In the data rows, the value 128 means zero.
Here are some points:
[ 88 106 228 135 226  87  53  68 187 112 238  94 130 104 131  34  29   0
   2  77 100 136 255 255  61 215 188   7 159  63 156 180]
[120 146 158  37 154 126 153 199 117  81 114  94 121 110 197 136  78 146
  77 127  74 110 130  94  97 114 133 163 120 194 165 109]
[118 159 158 181  78 152 123 123 124 119 155 253 125 121 197 109  72 127
 169  98  92 107 161 165 177 145 194 102 140 154  20 160]
[122 119 107  82 125  99 126 145 101  99 102  76 121 123 130 148 147 149
 118 122 127 134 109  80 104 111 100 171 143 149 163 114]
[152 109  62 102  99  90 127 111 100 136  87  86 149 107  76 141 201 149
 156 118 166 129  89  65 113 113  86 195 149 120 191 109]
[111 159  73 133 120 121 165 149 118 168 166 165 141 126  79 174 139 142
 150 151 148 110 113 122 149 129 112  99 134 115 146  90]
[ 96  78 126 180 125  14  38  56 143 110 171  70 122  78 190 137 135  97
 176  54 142 182 166 118  97 132 110 124 255 145 158 133]
[123 141 104  87 122 116 153 160 110 123 116 126 147 114 134 156 123 143
 113 135 128 115 111 102 118 108 125 152 128 166 153 121]
[141 126  88  89 120 120 148 144 105 136  98 110 149 117  93 148 157 142
 120 139 145 118  99  94 112 110 111 165 117 137 169 113]
[122 139  94 125  99 124 161 167 112 151 142 160 153 123 109 172 142 147
 131 153 123  93 101 101 140 109 134 123 129 148 149 103]
[105 152 116 140 127 139 139 144 138 139 163 176 132 135 129 144 106 135
 123 144 122 100 136 145 155 134 143  96 122 142 108 135]
[ 91 149 213 140 194 105  66  57 185 131 195 121 133 113 146  48  44   0
  11  87 112 102 237 235  86 223 206  43 131  83 138 170]
[102 120 199 119 190 108  74 112 173 104 189 117 124 119 167  75  52  25
  27  89 109 137 207 212  74 175 181  66 128 123 140 164]
[127 168 114 124 166 131 140 135 138 109 123 167 140 146 116 133 102 149
 143 134 134 140 134 189 144 148 137 106 115 129 107 136]
[117 158 105 125 140 128 155 137 139 140 147 151 146 129 110 150 114 136
 134 137 127 119 133 156 139 137 131 100 118 128 136 125]
[145 123  73 110 104 134 152 129 108 164 109 118 154 123  53 151 182 137
 133 151 154 118  95  92 118 114 106 153 109 112 178 101]
[158 104  62  95 112 116 136 117 100 140  76  92 155 119  52 135 204 144
 136 129 170 124  90  82 111 115  91 188 122 105 187 109]
[149 104 133 182 112 181 146 138 117 170 135 124 124 170  75 145 148 140
 131 183 140 120  94 110 150 119 108 104  92 105 120 120]
[ 88 222 225 212  85 186 108  81 171 106 140 255  93 100 255  30  49  97
 226  60  50 133 152 206 188 137 255 113 161 118   0 148]
[124 167 102 118 179 133 136 140 143 114 125 166 135 141 114 139 101 157
 153 135 146 138 127 189 137 151 121 104 118 119 121 126]
[104 154  87 129  91 124 170 163 128 164 160 179 146 102 123 182 132 141
 135 146 115 103 119 104 145 110 143 130 126 145 130 104]
[102 115 225 143 216  95  38  77 194 124 229 107 124 114 140  43  32   0
   0  72 124 144 253 255  48 217 196  18 137  80 146 180]
[120 138  90 111  96 139 146 154 112 151 155 164 145 118 120 162 126 139
 113 155 122 106 111 101 145 122 144 119 128 156 139 109]
[120 145 100 105 133 117 148 157 118 140 141 137 139 127 115 163 123 152
 125 146 126 113 116 112 135 117 118 120 125 140 147 105]
[172 102  67  89 111 130 143 118  94 152  68  83 156 118  29 128 216 139
 132 136 169 120  81  82  96 116  90 191 101  91 197 108]
[128 163 110 122 169 132 144 141 139 111 127 159 143 137 121 130 105 149
 146 129 135 128 138 190 147 134 126  99 115 129 117 136]
[ 89 140 175 142 178 103  93  85 164 131 192 124 144 122 124  76  69  39
  57 103 120 124 204 221  95 191 164  61 126 112 130 164]
[176 106 176 190 118 195 120 107 137 147  91 124  96 173 105 104 150 133
 147 167 135 140 117 134 145 121 126 144  85 101  71 147]
[173 104 130 167 140 185 156 129 127 174  97  62 102 188  45 140 180 150
 135 197 160 139  85  97 122 128  77 125  74  91 133 112]
[ 90 128 170 136 166 106  93  86 158 140 194 121 148 119 120  82  84  34
  52 107 117 116 198 201  93 175 160  71 127 119 133 159]
[128 160 106  94 164 122 155 155 122 117 122 127 135 130 108 145 113 150
 133 141 131 129 108 144 126 134 115 120 111 131 144 119]
[157  98 126 136 127 159 152 146 112 154 110  92 119 160  74 155 165 153
 129 181 145 122  88  86 132 118  87 124 100 105 144 115]
[108 144 136 134 131 129 121 136 139 105 138 165 127 136 164 127 102 152
 136 130 119 128 137 159 155 130 140 124 123 153 104 142]
[103 125 121 181  93 150 141 144 121 157 186 191 150 137 129 157 102 129
 137 153 114 103 118 129 173 123 148  92 126 140 110 123]
Here are 16 more points, each followed by its number:
[154 112  62  92 105 105 131 115  99 143  84  93 148 112  49 132 205 143
 140 129 170 123  86  88 110 111  89 184 120 107 185 106] 0
[113 115  80 138  58  68 113 112 115 122 128 119 132  96 149 187 166 164
 181 118 154 139 103  64 151 100 104 168 202 164 150 112] 1
[201 100  97 133 120 168 149 121 105 174  46  79 136 155   0 126 218 148
 126 182 181 123  75  97 107 117  91 172  69  81 164 109] 2
[107 142 135 103 136 128 137 155 133 128 139 153 137 119 159 142  99 133
 106 135 109 116 130 122 131 131 144 137 126 157 127 126] 3
[118 144  92 112  98 128 153 161 115 149 138 150 153 114 104 182 149 132
 121 153 123 101 108  89 146 104 127 135 117 146 148  96] 4
[113 161 102 113 151 121 145 145 131 127 143 161 147 136 112 150 110 152
 140 145 136 117 127 152 144 132 134 105 113 132 135 124] 5
[123 138  97 117  96 132 157 162 105 152 143 151 145 120  99 173 140 146
 121 155 128  96 104  93 141 113 122 123 125 149 143 101] 6
[150 178 193 180  63 182 126  90 121 139 108 237 105  80 227  43  81  77
 200  49  60 137 188 122 130 144 189 142 132  93  34 162] 7
[109 183 148 172  80 173 137 127 137 151 152 225 124 100 191 114  83  91
 165 103  77 116 168 131 153 132 201 110 144 123  47 139] 8
[118 231 253 216  61 218 127  70 143 136 141 255 106  94 255   3  24  47
 225   0  35 154 255 173 141 166 245  96 147  82   0 201] 9
[152 112  60  89 108 111 135 114  99 143  84  92 161 105  50 137 204 144
 140 130 168 122  89  83 110 116  90 188 124 106 195 106] 10
[106 184 255 232  53 222 128  84 127 127 149 255  87  98 255   2  22  37
 211   2  18 153 242 191 138 146 241  90 155 106   0 192] 11
[108 130  75 150  71  52 119 118 120 131 149 134 130  93 155 189 164 156
 194 100 146 141 112  55 152 103  99 171 214 178 141  98] 12
[103 135 169  63 139 138 120 172 142  77 131 122 125 131 224 126  88 155
  72 130  83 111 131 129 130  99 156 145 120 194 126 148] 13
[116 167 101 112 141 125 157 145 133 130 143 158 142 138 118 144 112 148
 133 143 124 121 129 150 140 139 132 109 119 132 125 124] 14
[129 160 116 100 160 133 138 144 135 109 120 141 131 137 125 136 103 156
 131 134 125 132 121 167 141 140 124 121 108 143 118 128] 15
Which three of these numbered points are nearest to each point below by angle, seen from the average point of the first points? Their numbers follow each, nearest first.
[111 142 163 153 120 143 125 125 157 134 176 181 126 143 148  99  95 109
 106 126  95 116 168 183 164 147 183  97 111 145  82 162] > 11 9 8
[113 128 183  61 148 132 127 185 129  50 107 117 119 129 224 109  85 154
  73 123  82 129 129 134 121 104 158 144 111 184 131 137] > 13 3 15
[114 134 132  94 114 133 142 171 121 123 133 141 146 116 140 154 115 147
 109 148 103 108 120 109 140 110 139 142 123 159 129 114] > 3 4 6
[133 179  78 114 175 122 160 138 125 130 121 142 141 142  76 149 119 159
 166 146 152 131 107 168 139 152 106 104 108 112 142 117] > 5 14 15
[110 172  99 117 139 122 156 142 140 125 147 166 139 130 114 140 111 155
 142 135 127 124 132 151 141 141 127 101 115 131 133 123] > 14 5 15
[125  69  58 195  36   0  32  44  98  89 132  73  85  73 217 201 208 180
 255  54 170 182  85   0 148  89  48 224 255 217 154 113] > 1 12 0
[122 144 101 115 102 132 148 157 116 151 140 154 148 119 126 168 141 147
 115 160 124 116 118  98 138 113 131 137 118 151 140 103] > 4 6 1
[118 165 100 110 147 128 152 147 139 131 140 167 140 131 123 135 103 137
 137 149 128 120 120 146 147 138 135 101 113 141 118 129] > 14 5 15
[216  85 143 178 135 205 149 111 122 186  50  31  91 200  12 131 215 147
 141 218 178 142  76  85 110 125  63 141  56  70 138 114] > 2 0 10
[138 125  76 101 118 109 140 129 112 137 109 118 145 118  81 142 163 141
 143 129 152 125 103 104 123 118 102 155 125 118 167 110] > 10 0 2
[140 147  87 107 148 120 140 130 121 128 102 129 141 134  91 139 146 150
 149 130 151 134 110 146 131 134 107 133 118 116 148 117] > 0 10 2
[140  82  68 162  31   0  40  45 116  96 117  85 101  86 196 218 226 181
 255  42 183 198 104   0 159  71  39 210 255 218 148 111] > 1 12 0
[112 169 107 123 133 121 158 149 136 141 150 161 142 130 108 148 119 134
 143 137 133 111 136 145 133 132 118 106 118 138 142 112] > 14 5 6
[137 144  92 109 144 121 136 128 123 124 105 135 144 133  93 133 143 146
 140 128 147 134 116 146 130 135 117 138 120 119 140 125] > 0 10 2
[161 110  63  93 110 108 141 121 101 141  79  93 152 115  44 136 204 144
 137 128 171 127  87  84 105 113  96 185 116  97 187 108] > 0 10 2
[142 222 255 234  28 220 118  71 136 136 126 255  76  60 255   0   3  39
 243   0   0 146 249 147 146 165 253 115 147  90   0 199] > 9 11 7
Here are 16 other points, each followed by its number:
[118 141  93 116 110 118 161 158 112 146 140 147 151 118 114 174 126 144
 125 149 131 105 112 103 134 111 121 126 129 154 148 108] 0
[214  79 147 181 136 203 147 113 121 193  59  27  82 205   1 124 213 148
 132 224 182 148  72  83 116 119  69 141  48  65 136 117] 1
[108 139 108 103 112 125 156 160 122 137 159 151 132 122 140 166 109 140
 103 150 111 109 124 110 143 121 141 123 130 153 136 110] 2
[123 157 109 118 137 121 150 156 132 123 143 158 142 132 127 152 108 150
 136 130 127 118 130 149 140 141 130 114 105 143 132 120] 3
[163  30 178 157 181 204 132 135 119 117  89   8  73 212  73 102 167 162
 105 182 159 155  79  99 112 113  50 113  65  54 125 148] 4
[151 103  65 101 101  97 129 109 101 135  82  82 146 112  77 141 206 146
 153 114 169 135  92  67 109 106  85 194 149 112 188 112] 5
[ 91  78 210 164 241  83  27  92 182 124 255  77 134  89 144  55  18   0
   0  45 102 170 255 255  23 176 156   0 144  85 158 172] 6
[135  91  61 158  65  14  75  78 107 105 116  74 119  93 149 172 191 158
 225  84 165 157  98  28 155  97  61 205 254 167 159 109] 7
[110 129 161  67 142 132 138 185 127  66 121 120 110 129 219 118  69 146
  78 116  86 127 137 141 125 101 160 152 115 185 114 148] 8
[143 135  61 104 133 110 142 129 108 140 103 116 150 120  61 149 173 152
 150 129 165 124  97 110 121 120  93 151 121 110 171 109] 9
[138 117 116 124 111 132 110 112 128 121 101 161 135 129 131 115 153 155
 146 119 131 132 118 132 147 127 129 167 126 141 122 133] 10
[ 97  79 120 175 118  12  52  50 149 106 162  79 126  83 184 133 142  99
 175  62 150 177 168 113 101 137 110 133 253 148 151 139] 11
[116 133 123  97 122 122 158 168 115 120 130 137 138 120 151 151 124 155
  97 141 102 104 116 102 123 107 134 140 121 164 143 110] 12
[111 144 102 127  97 133 161 157 118 160 161 161 147 118 113 173 124 134
 122 160 120  96 121 104 144 105 142 119 126 153 138 108] 13
[114 147 123  73 153 118 155 169 131 105 125 119 132 131 152 141  91 139
 112 135 110 126 121 131 127 121 127 134 109 163 133 124] 14
[218  75 152 185 138 205 147 121 124 193  50  22  82 216   5 127 220 158
 132 227 177 147  66  79 108 123  57 141  46  66 134 117] 15
The same question for these:
[210  81 143 177 133 203 148 117 122 184  51  22  84 207   8 125 214 153
 139 216 182 150  76  79 114 120  68 141  48  65 134 120] > 1 15 4
[109 164 200 140 172 123  96  96 169 131 192 131 151 110 129  69  68  46
  52  99 113 108 201 213  97 195 185  63 129 108 112 180] > 6 8 11
[152 106  63  96 100  98 130 112  96 138  90  86 150 108  70 138 209 145
 147 111 163 133  93  68 110 108  83 191 145 116 189 109] > 5 9 7
[118 158 109 119 139 128 150 142 144 132 139 153 145 132 126 151 110 149
 138 133 121 124 134 156 147 132 132 111 115 138 128 125] > 3 2 0
[117 164 119 123 162 129 136 130 142 110 122 171 139 144 127 133  93 151
 149 128 128 135 134 188 148 143 135 108 107 138 116 139] > 3 14 8
[107 110 122 163  81  17  54  56 141  93 146  87 117  88 185 146 151 124
 177  70 164 168 142  92 136 131 113 151 255 155 144 132] > 11 7 5
[104 112 152 170 150  34  37  44 160 115 191  95 126  82 166 102 105  55
 106  56 145 170 206 171  99 163 140  85 224 138 154 152] > 11 6 7
[ 81  75 214 141 243  98  15  74 195 126 255  71 107  92 147  63  25   0
  13  76  92 176 255 255  25 210 179   0 153  77 167 184] > 6 11 8
[119 171 140 163 138 148 133 116 140 124 129 201 125 119 183 106  90 118
 177  88 108 137 146 180 155 148 170 123 120 120  57 146] > 10 3 8
[185 107 134 163 142 189 155 136 120 169  86  72 103 191  38 135 178 155
 129 197 162 136  79 106 125 122  76 118  66  82 137 119] > 15 1 4
[126 141  88 113  95 125 168 165 112 146 137 140 150 112 103 178 138 147
 133 159 130 110 107  94 146 103 120 133 136 142 149 107] > 0 13 2
[111 142 104 129  95 135 155 153 123 160 170 168 144 123 120 171 119 135
 120 160 118  98 127 113 150 116 149 112 122 150 126 114] > 13 2 0
[151 103  62 110  88  81 120 100 108 128  90  77 138 106  86 145 204 143
 172 103 170 137  91  58 123 106  80 200 174 129 186 104] > 5 7 9
[119 147 118  73 153 119 147 162 125  97 115 117 133 124 149 142 109 150
 116 128 119 126 116 122 116 117 129 143 130 153 153 111] > 14 12 8
[124 107  61 145  58  24  78  64 106 105 108  83 110  91 152 168 200 167
 219  70 164 157  92  17 142  91  59 206 246 169 171 112] > 7 5 11
[138 117 123 137 156 154 149 144 126 136 118 107 116 158  94 138 138 145
 129 162 149 131 110 125 135 126  95 109 100 106 133 125] > 15 1 4
